One turning vector, and how many steps it has turned:
The counts run from 0 to 1292.
[ -3  -5  13  -2  -3   4  16   1   6 -10  12  12   2  -2  -5   0 -16  -3
  -7   9  10   5 -11  -8   7  -3 -20  19  -8   7  -2   4   6  24  23  15
 -14  -2  -4   2   0  -3 -14  -9  -5  -5 -14  16] => 670
[  2  17  -4 -14  -8 -10  14 -15   8  -9   6   9 -16  10 -10  -3   2   8
   4   9  11  10  -7  -6   3   2 -16  25  -2 -10  -6   6   8   9  26  13
  -8  -4   7  -2   2 -14  -8  -7  -9  -3  -7  11] => 224
[ -7   0  12   2   2   3  16   2   5  -9   7  17  -3  -1  -7   4 -14  -1
  -9   6  14   9 -11  -7   5   6 -19  14  -5  -3 -11   7  13  25  20  16
 -16   1  -5  -2   3  -7 -10  -3  -4  -8 -15  12] => 1045
[  7  18  -3  -6 -16  -5  10   0   2 -13  10   6   4  10  -5  -9   2   5
   1   6  11  -4 -20  -9   7  -1 -10  32  -5   1  -1   4   9  17  16  15
 -14  -9  -4   5   4  -9   0  -8 -14   0 -11  11] => 885
[  3  -5  -8 -10   2   0  11 -18  -7 -11  13   9 -10  13 -11  -7  -4   4
  -3  11  17  15  -6   0   8   3 -25  14  -5  -5  -2  -2   2  14  14   3
 -12   0   4   0   9   0 -20 -20  -8  -3 -12  18] => 804
[  1   5  -1   6   4  -5  17 -10   8   4  15  12   6  11   0  -2  -3   5
  -1   0  15   4 -15  -5   5   2 -18  25  -8 -10  -8  11   8  23  22  14
 -11  -9   5  -1   4 -14  -1  -5 -11  -5  -8  13] => 1257
[  7   3  -8 -13 -12  -6  11  -8 -10 -17  12  -7  -4  14 -11 -15   2   1
  -4  15   6   3  -9  -9   8  11 -13  28  -5  -5   7  -2   1   6  10   0
 -14  -7   1   1   4  -3 -11 -15 -19   0 -13  14] => 742
[  8   2  -4   1  -2   0   9  -4  12   0  13   3  -2   9   2 -10  -3   1
   1   3  15   7 -24  -9   0   6 -14  25 -10  -7   3  10  11  10  23  16
 -14  -7   0   4   1 -14  -5  -4 -18  -4 -14  12] => 100
[ -1   0   2  -2  -3 -16  22 -14   2  -9   9  -3 -14   0  -9  -3  -8  -1
  -9  10   4  12   3 -15   4   9 -12  22  -3 -10  -2   7  -1  12  20  15
 -11  -3  11 -10   1 -13 -15  -9  -6   0  -1  15] => 436
[  6   7  -7  -8  -9  -5   2  -6  -7 -17   5   9  -4  17 -13  -7   3   6
  -4  10  11  -3 -16  -7  10  15 -17  25  -6  -6  -1   1   4   9  14   3
 -13  -4  -2   5   8  -8 -14  -9 -14   0 -21  15] => 800
[ -2  14 -10  -7  -4   0  11  -7 -12 -19  11  12   9  13 -12  -4   2   8
  -3  10   7   2  -8  -1  15   3 -20  16  -8  -1  -9   0   2  16  16   1
 -15  -3  -2   0  11  -4  -4 -13 -13  -9 -17  10] => 47
[  6   5 -10   1   1  -8  14 -12  -5  -6  16   0   4  18  -5  -9   2   3
  -3   6  13   3 -13  -3   7   0 -16  29  -7 -11   0   2  -1  25   3   1
 -12  -6  10  -2  11  -9 -11 -10  -8  -1   0  16] => 623
[-10  -7  14   0  -1  -3  11   1   7 -11   4  12 -11   0 -13  -3 -14  -6
  -8   6   9   9  -7  -8   6  13 -15  27  -8  -5  -4   5   3  17  16   9
 -18   1   0  -2   1 -11 -17  -4  -5  -1 -21  10] => 264
[  1  17  -6  -8  -9   0  14  -1  -4 -16   7  13  -5   6  -6   4  -6   9
  -8  12  13   4  -6 -10   9  -2 -13  16  -3  -4  -6   2  11  21  25  21
 -11   3  -1   2  10  -8  -5  -8   2  -5 -10  11] => 1010
[ -1  -3   1  -3   1  -1  15  -5   3 -11  17   6   6   6  -9 -12  -4  -7
   0   9   8   7 -14  -4   4   7 -21  27 -10  -3   0  -2   4  21   5  -7
 -18 -12  -2  -5   1  -2 -11 -12 -24  -6 -12  12] => 708
[ -7  -5   9   1  -4   2  12   5  -3 -14   7   9   1   6 -11  -3 -15  -6
  -9   7   9   4 -12  -7  14   7 -11  28  -9   2  -5   1   1  23  15  13
 -22   1  -1   1   9  -7 -12  -3   1   2 -19   8] => 1047
[  6   6  -5  -1  -5  -7  11  -4   9  -5  13  -1  -9   9   1  -9  -4   0
  -4   4  13   4 -18 -13   0  11 -11  32  -7 -20   2   8   9  16  14   9
 -11  -8   6  -2   0 -19  -3  -2 -15  -3  -7   9] => 128
[  9   9 -12  -4   3   0  21 -11  -3  -9  13   5  -4   9  -9  -7   0   2
  -4  13  11  22 -10  -6   4  10 -11  11  -1  -2   1   3  11  19  11  15
 -17  -2  -1  -4   2   5 -15 -16 -10 -11   4  20] => 747
[  0  -5   7   5  -1  -1  17  -1  11   0  12   7  -2   2  -1  -2 -14  -2
  -8   4  12   7 -16  -7   6  -1 -14  23  -9  -2  -1   7   7  23  21  24
 -16  -4   2   3   2 -12 -13  -4  -1   1  -8  16] => 381
[ -8   5  -5 -10   1   0  14 -11  -6 -13   8  10  -6  10 -17  -7  -5   2
  -2  13  13  16  -4   1  11   2 -18  15  -9  -4  -8  -4   4  16  15   2
 -21   2   1  -2  12  -1 -16 -15  -6  -2 -15  10] => 863
[  9  -4  -7   7   0  -7  17  -7   7   0  15   3   2   5   3  -4  -2   4
  -8   2  12   2 -12 -14   0  10 -19  19  -6 -15   1  13   4  17  19  12
  -3  -5  11  -4   0 -16  -4  -7 -14 -11  -6  19] => 908
[  2   1   2  -9  -6  -8  19  -5  -7 -20   8  -3 -14  -1 -15  -7  -5  -4
  -7  15   1  14  -1 -17   5  17 -13  18  -1  -3   2   2   2  13  16   6
 -14   1  -1  -9  -3  -3 -18 -15 -11  -9  -6  14] => 1244
[ -2  -2   7  -2 -11  -8  15  -4   5 -12  10   1   2   0  -3  -3 -11   1
  -5   9   1   2  -8 -14   9   1 -14  27 -10   1  -1   6   1  11  33  18
 -11  -5   3  -1   1 -14   3  -5 -16  -1 -19   8] => 1137
[ 10   0  -1   2 -11  -9  18  -3  -3 -15  10   1  -9   3  -6   0  -7  -2
 -15  14   8  -1  -5 -19   5  13 -13  19   2  -6   2   5   3  18  14  17
  -5   1   6  -7   1 -13 -16  -9   0  -7  -2  19] => 59
[-11  -6   7   1  -3  -5  18  -3  -5 -11  10   8  12   3  -9  -5 -14  -3
  -6  12   1   2  -4  -5  16  -2 -18  20 -10   9  -6   0  -4  20  22   9
 -17  -5  -2  -6   9  -3  -7 -13  -9  -3 -18  13] => 643
[  3  13   1  -6 -11  -3  10  -3  -4 -17   4  11  -9   8  -9   3  -8   8
  -7  10  10   3  -8 -12  11   2 -12  18  -3  -1  -4   6   6  14  28  27
 -10   4  -2   3   8 -11  -9  -7   5  -2 -15  10] => 1011
[ 12   5 -13 -10  -8   0   9 -10 -11 -19  14   5   0  10  -9  -6   3   8
  -4  13  11  -2 -12  -8   8   7 -24  16  -6  -4   0  -1   5  11  14  -1
  -5  -3   1  -1   6  -3  -6 -18 -17 -10 -16  17] => 771
[  3   1  -1  -4  -7  -2  13  -2   3  -9   7   5 -15   0  -5   2 -12   6
 -10   9  12   9  -8 -15   6   7 -13  16  -7 -11   0   6  10  11  32  26
  -8   4   2  -3   5 -16  -7  -6   0  -5 -15  10] => 695
[  0 -13   4   8   4  -1  22  -9   2  -7  16   5  -3  -1  -6  -3 -12  -4
  -8  10   8   8  -8 -11   7   7 -20  15  -4   1   3   5   2  26  13  11
  -7  -1   3  -4   0  -1 -20 -14  -4  -9  -6  23] => 525
[ -5   2   7  -3   1   2  23  -2   8  -4  13   8  -2  -4  -4  -1 -16  -2
  -4   8   9  19  -8  -9   4  -6 -14  18  -7  -2  -4   6  10  23  30  22
 -18  -3   2  -7   3  -8  -3  -7  -8  -8  -5   7] => 1103
[  4   6  -5  -5  -5 -11  21 -13 -11 -18   8   3  -5   3 -11   0  -2   9
  -9  17   3   6   5 -14  10  10 -17  13   1   2  -2   3  -1  15  21  15
  -7   1   2  -7   3  -4 -13 -17  -7  -9  -8  20] => 1214
[  3   7  -1  -6 -11  -5  13  -5   0 -12   8   7 -13   6  -4   3  -8   8
  -7  11  10   5  -2 -15   9  -2 -14  17  -4  -5  -2   7   6  13  28  25
  -4   2   7   0   6 -15  -6  -6   5  -3 -12  11] => 694
[  5   6  -1 -11  -6   2   6  -2   0 -17  10  15 -14   6 -13  -7  -3   1
  -3   7  17   9 -14  -6   2  14 -19  19  -2  -7  -1   0  12  14  11   3
 -15  -1  -5   1   0  -2 -17 -10 -13  -9 -16  14] => 485
